Each path below is one point turned by a fixed rotation once a step. After each direction that follows a path, write how fast that rotation turns it, in degrees per step (0 if it stays still).
Each turn is a multiple of 5 degrees from 10 to 175, or 0.
Each row of a path follows its step; steps can be skipped.
Rotation 1:
step 6: [ -1   3   1   1  -5  -2 -13  18  -3  -1   7  -3   3   2   5  11  -2   7
   4 -11  -8   6  -5   8  -3  -5   2   6   5 -10   5 -10  -6   6   3  -4
  10  14  -6   7  -1  -1 -10  -7   5  18 -13   4  -8]
step 10: [  4  -1  -7  -2   2   4 -17  16   1  -7  -1  -4   0   8  12   8 -10  -3
  10 -13  -8  15 -16   6  -1  -8  -7   1   4  -1   2   5  -6   6   2  -3
   5   0  -1  -5  -3  -5  -7   8   3  11  -8  -2  -4]
step 23: [  8   3  -8  -7   0  -2   0   2   0   5  -8  -1 -10   8  -3   5 -10   6
  10 -13   4  19 -12  14   3   0   3   4  -4   5   3 -16   4   1  11  -2
   5  -1   0   9   2  -6  -6 -11  -8  -4   6  10  -8]
step 24: [ 11   9  -6 -16   5   6   5  -1  -8   3 -10  -4   9   6 -11  16  -9  12
  -9  -2   6   8 -14  -3   7   0  10  -1   9   4   1   0  -3  -1  -6   4
   0   3   4   1   6   4   0 -11  -1  13  -4  -3  -6]
step 36: [ 15   3  -1  -3   5   4   9   6  -7  15  10   0  -5  -4   1  -3   0   8
   1  -3  -2   5 -21   2  11   0  -1  11 -14   1   5  -5  -7   2  -5  -8
   9  -1  -4   2  -6  -2  -6  -1  -2  17 -11   5   3]
step 39: [ -2  -4  -7   1  -7   4   4  11   3  -1  -1  -5  -3   0   3  -7  -7   1
   7  -1  -9  20 -16   6  -7  -4  -4  -1  13   5  -6  -6  16   1   0  -1
   0  -3  12 -11  -7  -4 -14   0  -9   9   0   5   9]
step 40: [ 15  14   2   3  11   4   5  12  -5   4  11   5  -6  -2  -4   3  -2   6
   3 -12  -5   8 -17  -6   8 -13  -2   1   8  -6   1 -10  -4  -3  -4   1
  12   1   1  -9  -3   0 -12  -7  -5   8   0   1   1]
step 42: [  1   4  -4   9  -1  -5  -1  19 -11 -12   2  -9   0   0   4   9  -5  11
 -10   3  -3   4  -1   8  -1  -6 -12  -9   3   4   4   0  -3   4  -1  -1
   0  14  -4   5   4   0  -1  -2   3  17 -17  -7  10]
step 43: [  8  -1  -5   1 -10  -1   0  12   0  -3   9 -10  -3  -4   1  -9 -11   1
   5  -2 -10   7   2  20  -9   0  -4  -3   9  -4   0 -17  12   2  -7  -1
  -1   7   4   4  -1  -7   1  -3  -7   8   0  12  15]
Directions:
[-1  1 -1  0 -4  1  0  4 -5 -1  2 -2 -1  1  3 -3  1 -2 -2 -2 -5 -4 -1  0
 -1 -1 -2 -1  0  0  1  0 -1  3 -4  4  4  1  1  0 -3 -1 -3  1  1 -1  2  0
  0]	10
[-2  0 -2 -2 -6  1  2 -1  1  1  0  5 -3 -1  0  0  0  2  3 -2  0  3  3 -2
 -6  1 -1 -2  1 -1  0 -2 -1  1  0  0  0 -3  0  4  2 -1 -2  3  3  1  0 -3
 -1]	175
[ 1  0 -2 -1 -1 -3 -1 -1  4 -2  1  4 -1 -1 -2 -3 -3  0  6  2 -3  0 -1  0
  3 -4  2 -1 -1  2  0  1  1  1  0  1  2  3 -2 -1 -3  0 -1  0  1  1 -1  3
 -5]	85
[-1  4 -1 -1  1  4 -1  3  2  4 -1  1  1 -1  2 -1 -2 -1  0 -2  1 -3 -4 -2
  0  0  0  6 -1  0  0 -4 -2  2  2 -1  3 -2 -2 -1  1  2  3 -2  2  1  2 -1
 -4]	85
[ 1  2  1 -1 -3  1  4  1  2 -2  0  0  0  0  0  3  2  5 -2 -3 -1  1  0  1
  0  2 -1  0 -2  2  5  4 -3  3  3  0 -1  1 -4  0  0 -1  1 -3  1 -1  1  5
  1]	60
Rotation 2:
step 2: [  7   4   4   1   6  12  -2  -4  -2  -2  -4   3   2  10   1  -1 -11 -22
   5   6  -4  -7   2   2  -5 -13   4  -6  -1  -1  -1   9   6  -7   3  -4
   4  -7   2   3   8  10 -11  -1   6   7 -13  -2   1]
step 3: [ -5   1  -5   6   8  14  12   0  -1  -6   9  -8  -4  -3  -2  -1   4  -1
  -6  13  21  -2   2   7   7  -1   2  -8  -2   5  -3 -11   1   9  -4 -12
   0   3  -2  -5   6   6  -3 -10   3  -2  10  -4   5]
step 6: [  4  -4  10   2  -8  -2   0   4  -5 -19   0 -17   6   0  -2   3   6  -4
   5   4   4  -8   3  11  -1   4  -5  -1 -10   1   4   6  -1   2  -8   5
   0  -6   1   3   1   6  -5  -6 -17   6   4  15   5]
step 27: [  2   1   4  -5   1  -4   2   0   2  -1   1  -8 -18   9   5  -3  -2  -4
 -10  -9 -12  -4   2   2   0  -6  -8   9   3  14   7   1  -2  -3  -7  10
  -5  -9   8   7   1   6   7 -15  -5  -6  -8  -2   3]
step 28: [  6  -1   4  -9  -5   4   7  -1   5 -14  -7   0  -9 -11  12  -1   5 -12
   2  10   7   4  -2  -2   3  15   7  -3   8   7  -1  14   3   1  -5   3
   3  10   7  -7   5   2   6   4  -4   3  -7   5  -3]
step 31: [  3   1   2   2  -6   9  -8   0   8   1 -10  -7   1 -11   7 -15   0   2
  -8   2  -1  15   2   2   2   0  -3   2 -11  -5   0   5   5 -10   3   0
   2 -15   4   3  10  -4  -4  -2  -6  -1  -2   2 -19]
step 33: [ -7  -4   7   2   3  13   4   3   3 -12   6  -5   9  -4  -6  -3   6  -4
  -5  15   8   2   6  11   9   1   1   1   1  -6   5  -2  10 -12  -4  -4
  -2  -8   1  11   2  14   4  -2  -2   5   1 -11   5]
step 35: [  4   4   0   2  11   4  -1   5  -5  -3  -1  -6 -13   5   9  -5  -6 -11
 -12   2  16  -5   6  -7  10  -1  -3   0   1   6  16  -3   0   2   3   6
  -7  -5   4  -9   4  11   3  -8  -7  -3   5  -5   0]
step 43: [  6  -8   2   5   0   6  -5  19   3 -10   1  -3   2 -10  -2 -13  -7  -8
 -11   7  12  -3   6   0   6  -3  15 -10  -7  -2   2   6   3   6   4   0
   3  -2  -1  -8   9   3   1  -5  -3   1   3  -8  -2]
Directions:
[ 2  0 -1  2 -1  1  2 -1  1 -2  1  1 -1 -3  0 -4  2  0 -3  1  0  0  0  5
  4  5  1 -4  1 -1  2  0 -1  0 -1  0 -3  0 -1 -2  0  0  1  5 -3  4  5 -1
  1]	145
[ 0  0  1  5 -2 -2 -2 -4  0 -3  2 -1  1  1 -7 -1 -1  1  0  1 -1  0  3  1
 -1 -1  0 -1  1  2 -1  3 -1 -1 -1  3  0 -1  3 -1  6 -3  5 -1  0  0 -3  1
  0]	70
[ 2 -1  1 -3  4 -2 -2  0 -1  1 -1 -2  1  1 -1 -1 -1 -2  1 -1  1 -2 -5  3
  0  0  1  2  0 -1  4  4  6  2  2  1  1  1  1  1  1  0  5  3  1  0  1 -5
  1]	140
[ 1 -1  4  0  0 -2 -1 -1  1  4  3 -1  1  1 -2  1  4 -5 -2 -1  4 -3  4  1
  2  1 -3 -1  2 -1  1 -3  0  3  1 -2  1 -3  2 -3 -2 -2 -1 -1  1  2 -2  1
  0]	35
[-1 -2  0 -2  2 -1 -1  1  1  1 -1  2  2  0 -5 -4  0  1 -1  2  1  4 -1  1
  0  0  3 -3 -4  1  2 -4  1 -5  4 -1  0  0  1  0  2  0 -5  2  3 -1 -4 -1
  0]	35
[ 0  1  1 -6 -2 -1  0  2 -1  1  1  3 -2  2  2 -2 -2  2 -2  0  0  1  4  1
  1  1 -1  3  2  3  1  0  2  0  1  0 -2 -2 -5  0  5 -5  0 -2  1  0  3 -1
 -2]	95
[-2 -2 -1  4  1 -1  4 -3  1  3  3 -5  1  4  3  1  1  3 -3  0  0  4  0  4
  2 -3 -1  0  1  1 -1 -2  2  3  0  1  0  2 -2  3  0  0  0  2  2 -2 -1  0
 -1]	95
Rotation 3:
step 5: [ 14   1 -10   1   0 -10  -5   6   3   2  -2  -2 -13  -6   4   7  20   6
   8  -2  16   3 -16  -2  10  12 -11  -5   1   3  -9  -2   0  -2   3  -2
   5  -3   4  -3  -2   7  -1   3   9  -2   8   5  -8]
step 6: [-10  -2 -25   8   9   1   0   2   7  -3  11   6   1   2 -15  -7  -2   0
 -13   6   6   2   6  -6  -6 -10   0   0   7   5   4  -2  -4  -3  -5   3
  -3  -2   0   4   1 -10  13  -1   4  -3   5   7 -18]
step 7: [ -4  -3  11  -8  -3  -2   5 -15   7 -17   5  -6  -7  -2  19  -6  -2  -7
   5   8   7  -8  -2  -8   5  -5  -4   1   3  -9  -7  -7   4  -3  10  -4
   0   3  10   0  -1 -12   5   7  -6  -1   9  13   0]
step 15: [ -4  -4  -6   2   0   2  -3  11   6 -10   2  -3  -7  -2   5   3 -14   9
   4   7  13  -6  -8   7  -6  13   4  -1   5 -11  -3  -4 -12  -6  11  21
  -8  -5  10  -7  -8   3  -6   5   5   0  -4   4   2]
step 22: [  4 -15   6  -1  -7  -6  12 -14   0   9   2  -4 -21  -4   9 -14  -6  -1
   8   3  -7  -5   4  -4  12   0 -12   0  10  -2  -7  -1  -1   6  -7  -7
   7  -6  -4  -4  -1   1   2  -1   3  -4 -13   1   0]
step 24: [-10  -8  -5 -12  -1  -1   1  10   2  -3  -4   0  13   4   0 -10  -9  -2
  -9  14   3  -7   5  -2  12   7 -11  -8   7  -4   7  -4  14   1   4 -14
  -6   9   4   1   5   9   1   6  11   0  -1  -9  -4]
step 27: [  7   7  -5  -5   7   5   3   9  -1  -6  -3  -4 -11   2 -18 -12  -2   3
  -7   7  -1 -10  -9 -13   2  -9  -1   9  12  -9   5 -10 -12  -5  -2   2
 -10  -3   0   1 -11   1  -1  14   2   4   6 -10  -4]
step 28: [  3  -1   4  -1   2  -2 -14 -16  -3 -11   3  -4   8  -2  -4  -2  -5  -2
 -11   9  -6   4  19  10  16  10  -6   1   2  -4   2  -9   0  -3   9  -2
   6  -8   6   5   1   0  -7   9  -7 -10   8  10  -4]
step 44: [ -7   1   2  -1  14  -3   0  14  12   3   1 -14  -3   4  14  -4   1  -2
   6   3   2   3 -10   0  -6   1   9   1  13  -1   8 -15  -5   6 -10   7
  17  10   5   1  -7  -1   2  -2   7 -12  -1   1  -3]
Directions:
[ 4  1 -2  4  0  3 -2  0  0  1  1  1 -2 -1  2 -1  1  1  0  0  2  0  0  4
  1  1  4  0  0  2  1 -2  3  0  3 -3 -5 -3 -1 -2 -4 -1  2  0 -2 -4 -1  0
  3]	145
[-1 -3 -1 -2  2  3  0  4 -3 -1 -6 -1 -2  4 -2  2  3  0  1  1  0  0  0  2
  0  0 -4  0 -1 -1 -1  2  1 -2  1  2 -4 -3  0  1  1  2  1  3  1 -3  0 -1
 -3]	115
[ 0 -3  1  0 -2  1 -7  0 -2  2  3  1  1 -1 -1 -1  0 -3  2  0 -1 -1 -4  4
  0  0  0  1 -4 -2  2  1  0  0  0  4 -1 -1  1  3  0 -1  3  1  0  5 -4 -1
  2]	20
[-1  2 -1 -2 -1  6  0 -5  0 -1  3 -3  2 -1  1 -1  3  2 -1  1 -1  4 -1  2
 -2 -2 -2  2  0  0 -1  1 -1 -2  0 -1 -1 -3 -1  1 -3  0 -2  4  0  3  5  1
 -2]	35
[ 0  0  3 -1  1 -1 -1 -2  0 -2 -1  4  1 -2 -7  1 -1  0  4  1  2 -1  0 -2
  1 -3 -1  5 -1  3  0  0  2  1  3  1  0 -1  4  0 -3 -3 -1  0 -3 -2  3  2
 -1]	35
[ 2 -5  3  1 -1  0  7 -2  0 -2 -1  0 -2 -1  1  2 -2 -3  0  2  2  2  0  1
 -2 -2  4 -2 -1 -2 -2  1  0  1 -2  3 -2  0 -1 -2 -3 -3  0  2  0  2 -2 -1
 -2]	95
